50 stands for zero in the data rows.
Here are some rows, each followed by its group. Rows of different groups can look alike.
tensor([45, 45, 42, 43, 31, 73, 41, 56]) FW
tensor([33, 37, 67, 34, 64, 69, 31, 62]) FW
tensor([44, 42, 42, 45, 50, 70, 39, 55]) FW
tensor([54, 39, 76, 24, 62, 43, 41, 38]) FW
tensor([52, 66, 57, 72, 25, 52, 73, 57]) Od
tensor([69, 40, 30, 42, 70, 27, 40, 33]) VM
tensor([47, 59, 28, 54, 41, 64, 43, 57]) VM
tensor([40, 57, 73, 62, 46, 54, 65, 54]) Od
tensor([69, 59, 36, 41, 39, 41, 52, 35]) VM
tensor([46, 49, 43, 45, 34, 71, 45, 59]) FW
tensor([69, 36, 40, 53, 67, 26, 39, 36]) Od
tensor([69, 59, 36, 44, 36, 39, 53, 36]) VM
tensor([44, 36, 40, 59, 61, 52, 35, 64]) Od
tensor([52, 60, 54, 70, 39, 51, 67, 53]) Od
tensor([48, 50, 34, 71, 52, 43, 64, 51]) VM
tensor([71, 33, 37, 42, 65, 38, 40, 32]) FW
tensor([42, 29, 38, 47, 69, 56, 37, 55]) FW
tensor([49, 53, 59, 66, 50, 48, 62, 53]) Od
tensor([68, 40, 41, 40, 65, 41, 41, 33]) FW
tensor([44, 52, 48, 56, 38, 61, 42, 64]) Od
tensor([61, 40, 55, 49, 65, 31, 42, 36]) Od
tensor([72, 51, 42, 40, 32, 46, 53, 35]) FW
tensor([31, 40, 69, 45, 67, 56, 32, 67]) Od
tensor([40, 35, 44, 57, 69, 48, 31, 61]) Od
tensor([47, 37, 68, 25, 66, 38, 48, 42]) VM
tensor([50, 46, 48, 78, 43, 46, 71, 56]) Od
tensor([41, 36, 44, 57, 67, 51, 31, 62]) Od
tensor([27, 43, 60, 28, 57, 66, 33, 57]) VM
tensor([35, 58, 70, 48, 51, 56, 67, 57]) VM
tensor([49, 39, 42, 74, 48, 47, 64, 49]) FW
tensor([49, 62, 35, 62, 31, 56, 76, 53]) VM
tensor([42, 55, 33, 47, 44, 62, 40, 58]) VM
tensor([25, 36, 78, 24, 63, 71, 31, 60]) FW
tensor([67, 45, 34, 41, 59, 33, 44, 34]) VM
tensor([70, 38, 42, 54, 64, 27, 40, 37]) Od
tensor([27, 44, 65, 31, 67, 62, 33, 61]) VM
tensor([70, 60, 35, 41, 37, 41, 53, 35]) VM
tensor([27, 41, 62, 33, 69, 61, 33, 61]) VM
tensor([56, 61, 34, 63, 46, 52, 68, 47]) VM
tensor([52, 70, 40, 63, 28, 58, 73, 49]) VM
tensor([63, 45, 67, 46, 62, 33, 37, 43]) Od
tensor([48, 47, 65, 36, 63, 31, 41, 40]) VM
tensor([39, 42, 37, 43, 64, 58, 35, 58]) VM
tensor([53, 58, 34, 64, 51, 51, 66, 46]) VM
tensor([54, 51, 45, 73, 52, 46, 61, 51]) Od
tensor([53, 53, 38, 79, 53, 43, 67, 48]) Od
tensor([69, 39, 43, 51, 64, 27, 41, 37]) Od
tensor([71, 48, 43, 44, 31, 44, 53, 36]) FW
tensor([73, 57, 42, 56, 38, 35, 54, 38]) Od
tensor([65, 54, 46, 36, 50, 38, 47, 37]) VM
tensor([46, 49, 41, 47, 34, 72, 44, 59]) FW
tensor([51, 48, 69, 24, 66, 37, 41, 38]) VM
tensor([45, 47, 42, 58, 47, 57, 38, 63]) Od
tensor([27, 43, 60, 33, 64, 62, 37, 66]) VM
tensor([57, 68, 43, 60, 26, 65, 78, 43]) VM
tensor([55, 70, 52, 57, 24, 68, 72, 50]) FW
tensor([71, 57, 43, 54, 34, 35, 53, 40]) Od
Which group is nearest to each row below, going by the distance to the group's nearest row?
tensor([37, 50, 43, 37, 41, 67, 39, 57]) -> FW
tensor([67, 73, 39, 60, 34, 30, 47, 40]) -> Od
Which group is nearest to each row below, going by the distance to the centre of the group?
tensor([57, 68, 48, 74, 24, 51, 73, 54]) -> Od
tensor([24, 44, 68, 30, 68, 63, 33, 64]) -> FW
tensor([50, 54, 54, 58, 31, 62, 67, 49]) -> VM
Which other group has its centre nearest to the centre of group VM?
FW
Which group is nearest to each row below, going by the average distance to the group's rows?
tensor([64, 56, 47, 36, 46, 39, 49, 37]) -> VM
tensor([62, 51, 39, 40, 41, 43, 65, 33]) -> VM
